Each row is where one point has got to under a steady rotation. How many ticks took it there?
The counts run from 0 to 406.
[175  96 109 143 137  97 134 181 160 144 144 120 107  90 142 171 131 100
 142 134 149  87 133 121 127 136 128 152 156  99 117 121 117 159  71 105
  91 127 148 104 159 130 122 167 139 131 127 128  93 130 112 114 154 102
 100 121 151  88 104 148 150 171 121 133  69 117 170 137  88  96 102 114
 121  90 110 180 152 151  73 145 143 146  72 139 128 128 143  99] => 199
[171  81 130 133 128  65 119 181 149  97 124 114 120 103 122 156 135 106
  76 146 180  86 147 125  86 140 107 124 145 110  98 117 127 154 133 101
  89 112 179 105 148 170 138 164  86  96 129 134 102 103 152 103 126  97
 117 106 154 118 126 157 117 181 113 151 100 128 129 123 107 133 120 161
 106  81 130 169 150 143  81 132 129 133 111 120 104 132 102  95] => 9
[168  71 106 117 120  93 136 185 138  97 143 115 121 117 126 175 109  98
 116 159 138 112 106 116 120 110 118 147 140  95 119 100 160 141 150 100
  90 118 162  62 148 178 118 150  96  92 156 147  99 120 115 112 119  69
 116 113 154 100 136 141 121 196 102 137  97 126 142 129 108 108  91 139
 130  95 114 190 133 184 117 156 139 142  99 141 100 119 140 136] => 44
[190  85 142 141 137 105  89 162 149 100 157 145 132  55 140 154 107 112
 110 135 145  74 147 111  99 139 133 172 173  94 104 140 103 145 108 141
 112  96 151 123 195 125 129 163 127  96 111 115 123 111 102 142 132  94
 134 149 116  88 107 167 122 154 107 154  86 133 134 141 129  89 118 112
 129  94 134 167 160 188  90 124 135 129  90 118 119 133 121  87] => 131
[171 107 122 136 138  83 104 179 138 112 151 147 117  90 123 162 129 106
  91 146 174  98 157 136 104 122 124 124 150 108 111 127 116 168 135 102
 127 108 166  83 160 141 128 153 111  87 158 144 114 107 118 138 108  98
 118  74 126 147 118 155  96 191  90 159  74 138 118 138 117 113 132 149
 139 103 106 158 137 185  87 143 133 129 114 119 106 107 109  99] => 98
[169  93 110 130 131  72 118 193 143  98 157 147 128  96 155 147  97 113
 105 131 156 106 131 133  98 111 129 146 139 108 127 110 140 135 152 113
 129 116 172  68 162 139 128 167  93 101 145 159  85 104 105 146  99  88
 117  92 126 123 128 145  96 183  91 162  96 134 118 148 106 102 133 158
 149 102 101 152 136 197  89 150 105 131 126 115 127 116 127  99] => 97
[191  70 126 136 144  85 123 163 129 109 137 146 147  86 120 129 106 115
 105 123 160 104 147 128  91 137 127 145 142 115 132 142 104 149 104 118
 115  98 190 111 158 164 114 184 105 114 138 113 118 113 115 119 133  83
 133  99 124 122 128 152  87 182  98 160  70 130 141 115 121 110 141 144
  98  90 139 165 145 189 109 139 101 147 115 114 120 118  96 104] => 1
[179  80 118 124 131  99 109 153 142 116 126 132 105  93 101 164 121 103
 111 154 181  97 152 117 104 138 121 126 159 121  92 136 118 180 107 105
 106 113 178  94 157 153 103 162 101  95 124 117 126 132 153  99 136  86
 123 114 139 103 120 138  98 167 116 139  70 111 132 112  92 119 114 149
 104 108 125 197 145 172  87 132 136 150 101 130  91 128  99 115] => 292
[196  91 103 120 137  66 142 181 146 112 135 107 134  93 120 139 147 102
  87 140 153  96 154 146  90 140 120 136 137 110 126 133 113 153 116 123
  81 102 165  94 175 166 143 165 116 122 139 118 105 119 119 105 132 112
 139 117 139 132 135 154 125 176 103 147  89 119 120 129 102 125 125 140
  96  59 137 166 152 175  79 128 132 136  99 134 110 163 118 105] => 287
[155  87 122 156 133 123 109 168 154 109 137 133 124  97 116 170 111 101
 149 132 133  69 113  88 140 152 125 177 166  97 107 124 121 149 102 125
  87 122 156 109 163 133 126 181 112 119 127 135 108 134 101 111 110  83
  96 140 133  67 137 146 165 149 136 132  74 126 160 130 113  77 115 128
 131 107 112 190 159 167  98 156 141 155  76 151 113 140 149 112] => 333
[163 126 124 150 149 127  97 165 150 122 168 142 120  87 128 153 114 107
 130 127 147  72 136 105 104 118 122 164 174 134  83 144 102 190 106 125
 140 120 187 110 164 116 128 187  98  98 124 115 112 131  93 118 130 112
  86  97 113 103 143 125 109 140 127 148  80 142 149 136 117 104 147 125
 129 124 101 155 159 180  79 140 133 139  97 107 116 132 117  93] => 91
[176  91 117 128 142  76 122 186 157 139 170 121 121 102 139 122  96 118
 118 112 145  99 111 139  93 126 125 157 143 120 134 111 135 136 121 106
 115 137 185  88 160 152 121 180  59 113 108 111  92 111 122 112 123 100
  88 116 159 104 119 121  95 169 109 156  98 125 154 139 104 126 118 141
 125 113 120 142 139 172  73 165 123 135 109  88 128 120 122 117] => 254
[163 107 116 157 143  98 100 181 161 107 140 142 117 103 117 158 123 109
 130 129 160  71 127  94 108 123 131 167 170 114  84 139 109 153 108 131
 129 123 177 118 163 120 131 184 102 107 118 118 110 141 112 130 107 105
 108 122 103 111 134 144 128 138 146 166  83 141 148 120 125  92 145 136
 149  98  97 185 162 160  63 141 125 159  70 128 125 142 140  92] => 353
[157 111 132 142 134 103 118 178 136 110 167 134 109 114 127 178 133 103
 116 156 154  81 114 117 104 123 117 134 165 129  79 127 122 175 146 112
 104 123 175  76 150 121 151 157  63  61 141 126  98 129 126  98 102 102
  86  82 147 132 149 141 146 165 113 153  71 139 133 135 116 122 115 144
 135 111 109 167 171 147  83 141 146 134 105 130 103 144 125 121] => 83
[174 103 134 139 134 125 121 189 148 132 182 135 111  82 146 180 124  84
 131 155 146  80 118 120 123 113 118 167 178 129  80 126 124 146 123 103
 117 132 157  80 152 112 117 152 120 104 132 131  89 139 112 133 134 107
 100 130 152  90 123 140 144 162 121 132  84 134 156 160 100  93 104 128
 146 111  88 174 153 161  82 139 147 117  84 122 125 138 146  98] => 349
[166  89 134 147 130 100 108 145 134 112 151 153 125  90 115 151 115 117
 124 123 152  82 128 111  96 133 128 151 141 103 125 137 106 171 118 132
 112  95 179 120 188 132 140 182  65  79 118 107 119 117  99 108 107  90
 102  82 112 122 135 147 120 167 109 180  57 123 135 115 145 112 139 122
 120 102 142 158 156 176  97 133 125 158 109 117 106 136  97 117] => 397
[170  72 111 130 124  69 114 190 161 125 150 131 107 101 138 137  93 132
 136 112 153  98 119 125 113 152 135 146 132  89 145 108 145 133 123 106
 113 138 163  75 169 149 108 163  92 109 111 119  83 109 120 122 122  62
 102 141 151  81 111 117  95 178 109 149  84 117 152 133  93 100 112 137
 138 109 114 176 132 191  73 172 125 153 118 114 133 111 140 126] => 387
[141 101  97 132 133  81 105 193 151  86 118 131 126  79 159 168 112 123
  97 132 146  90 122  95 104 108 126 160 134 105 132 102 122 156 132 120
 113 106 169 125 159 142 128 162 105 112 151 159 112  96  82 128 114 111
 113  86 114 139 147 149 115 173  82 160  92 148 135 136 115 102 136 139
 137  84 118 172 169 173  91 155 126 131 106 128 112 109 127  81] => 77
[170 102  98 124 131  77 143 210 138 119 147 126 126  98 142 164 105  97
 125 125 130  97 111 128 121 160 126 165 145 106 157 115 119 128  93 106
  94 130 160  97 156 144 127 174 105 131 155 139  82 127  86 108 101  89
 112 120 145 110 133 122 153 171 109 144  64 122 129 142  92  95 125 155
 121  82 108 148 165 186  88 162 126 129 108 143 135 135 156 117] => 214
[160  80 132 128 125  98 105 147 118  97 164 147 114  81 125 161  95 116
 130 129 133  81 100 116  99 129 118 173 146 109 115 127 136 141 132 115
 109 111 183  91 170 141 112 166  43  63 116 120 107 113 110 108 118  78
 105 118 138 107 126 131 118 160 112 163  70 126 136 117 129 113 113 138
 130 117 130 168 160 182  98 139 127 150 133 121 117 123 118 125] => 269
[163 102 116 143 138  94 129 203 163 105 135 115 150  80 159 153 110 105
 105 125 130  75 125 113 100 114 124 173 150 115 129 111 122 158 117 126
  97 118 181 135 154 157 156 188 107 141 151 152 103 113  68 122 127 129
 113  96 131 136 158 154 143 163  97 128 106 153 141 155 114 105 127 136
 108  77 115 150 174 162 104 153 124 122  87 137 118 132 144  90] => 339
[170  84 141 130 144  91  92 179 160 126 155 134 113  61 141 154 129 119
  83 136 157  77 167 128  88 149 116 142 169 115 115 100 105 170 113  95
  98 107 174 129 173 159 145 157 104 110 143 131 121  97 127 116 120 121
  95 106 152 132 127 143 126 167  90 135  89 131 118 162 100 139 116 129
  98 110 128 144 157 176  82 145 154 113 117 104 125 124 119  95] => 122
[170  91 132 143 126 104 115 191 143 109 166 138 124  88 121 189 164  84
 101 151 135  83 127 121 110 128 129 158 196 130  91 111 121 149 146 117
 101 115 156  87 164 145 141 164 101 104 154 122 115 131 116 133  88 111
 117 114 149 132 150 156 165 157 126 159  93 137 121 134 139 109 123 125
 135  88 106 176 156 164  97 128 150 134  84 144 116 157 161 111] => 63
[167  82 133 137 120 124 134 161 132  91 160 136 119  94 124 199 117  85
 125 155 134  88 102 118 129 111 121 162 162  90 100 115 155 132 158 109
 100 118 137  74 168 161 134 159  97  86 143 153 106 121 110 132 119  79
 127 132 134  89 130 169 150 174 124 144  91 136 134 139 121  92  83 140
 139 101 101 188 132 168 119 127 148 150  98 139  99 140 145 120] => 43
[167 108  84 108 127 103 120 183 145 108 176 144 115  85 143 160 111 114
 143 136 126  95 108 128 109 100 122 182 144 103 136 116 127 139 129 134
 123 130 144  73 185 118 105 171 115 103 136 128 100 132  62 122 138  99
 129 139 133 105 132 131 117 159  94 155  85 133 134 139 112 103 104 113
 147  97 114 177 165 213  82 154 139 144  87 126 103 131 152 119] => 229
[158  98  95 123 131 114 135 177 127 108 157 133 138 104 136 156  91 107
 156 139 125 104  86  98 103  96 127 176 137 122 130 132 134 162 116 114
 119 128 191  87 144 129 118 178  78 102 154 127  94 123  62 100 133  91
 104  92 139 114 162 121 115 181  96 144  83 145 162 125 120  96 116 124
 135 105 122 172 169 179 106 156 135 142  98 122 103 119 129 121] => 209
[183 112 135 128 134 105 118 177 153 135 188 124 104  98 130 164 138 104
 124 157 155  95 131 147 114 126 115 129 149 106  86 128 129 170 139 109
 103 130 139  53 178 121 141 144 107  72 125 123  93 114 124 123 133  99
  93 119 155  94 105 148 132 179 111 135  80 123 142 155 106 109  88 120
 144 106 107 154 138 162  74 134 157 139  98 124  92 142 129 118] => 103
[168  90 141 142 136  99 127 168 124 111 147 156 122  92 146 182 122  87
  96 142 156  92 135 124 114 126 130 156 174 123 109 117 116 151 114  90
 122 110 183 111 149 135 121 165  93 105 156 147  95 128 120 130  99  98
 113  67 132 131 129 152 128 181 110 170  56 127 134 147 110 113 133 157
 133 106  91 165 156 168 104 134 118 131 111 128 128 106 118  95] => 344
[184  85 142 146 137 101 104 166 149 107 161 125 136 120  86 140 109 108
 124 143 155  99 129  90  96 144 118 131 155 140  77 158 130 155 136 131
  96 128 200  80 142 156 138 180  77  74 109  81 104 130 122  83 114  89
  99 134 151  98 155 122 109 163 115 134 102 132 146 121 129  94 141 133
 107 117 131 160 158 166  96 149 132 136 113 120 103 158 118 127] => 277
[177  96 124 114 140  91 118 194 149 112 177 138 135  81 163 148  93 106
 109 139 138 106 130 141  97 112 119 153 143 104 136 105 138 134 151 115
 120 127 159  79 172 153 127 154 117 114 159 151  92 104  86 147 123  93
 120 113 150 113 118 134 101 192  77 137 101 145 124 167 110 104 103 127
 139 106 113 141 142 209 100 160 128 119 114 110 122 111 139 110] => 379
[154 121 127 140 139 127  71 185 170 121 160 136 112  72 137 180 127 103
 116 141 145  54 147 108 123 136 112 150 183 113  84 115 108 186 119 125
 116 124 164 113 173 118 142 160 105  92 135 132 119 118 105 113 114 118
  80 120 129 108 138 137 150 146 110 130  92 138 130 164 104 107 124 123
 127 126 101 155 161 172  78 146 160 118  92 133 102 134 141 101] => 369
[175  77  96 117 122 103 128 190 144 108 148 110 120 101 130 168 131  96
 129 162 121 103 104 120 114 111 116 151 149 100 126 103 150 145 137 112
  85 128 145  78 156 167 123 137 116 120 166 139 110 117 104 110 143  84
 113 148 162 102 141 140 135 181  91 131 106 136 144 136 109 104  83 116
 125  88 126 196 143 180 111 150 158 137  88 144  96 134 151 133] => 326
[168  85 124 141 132 110 150 156 130 145 145 123 105  96 144 167 114  98
 127 137 148  85 112 124 117 112 117 165 143 108 117 116 135 168  92  85
 104 117 165 104 160 143 127 169  94 106 129 133 100 130 125 107 156  95
 103  84 152  94 113 153 138 184 122 144  52 109 176 134  94 117 100 134
 124 107 110 183 144 140  91 136 130 150  93 120 114 119 107 105] => 328
[169 115 103 154 139 110 113 182 168 126 160 128 117  84 134 160 129 111
 139 136 132  62 116 101 121 126 128 180 171 114  94 137 111 159  99 134
 110 128 153 116 165 111 131 180 121 113 118 108 105 135  97 127 131 105
  94 142 124  92 143 151 143 150 125 145  86 136 163 129 115  89 123 106
 147  93 106 183 163 157  60 138 147 154  59 134 119 146 144  96] => 71
[178  85 116 111 129 111 142 178 132 101 160 112 136 113 120 148 105  92
 117 157 139 106 113 117  98  97 108 138 145 124 112 117 156 161 147 105
 100 125 196  65 138 172 134 173  74 105 158 134 103 114 100 100 140  91
 120  99 161 110 148 133 121 183  99 107 109 141 140 138 100 127 100 137
 104 108 125 160 153 169 124 145 131 121 109 115  84 142 116 136] => 306
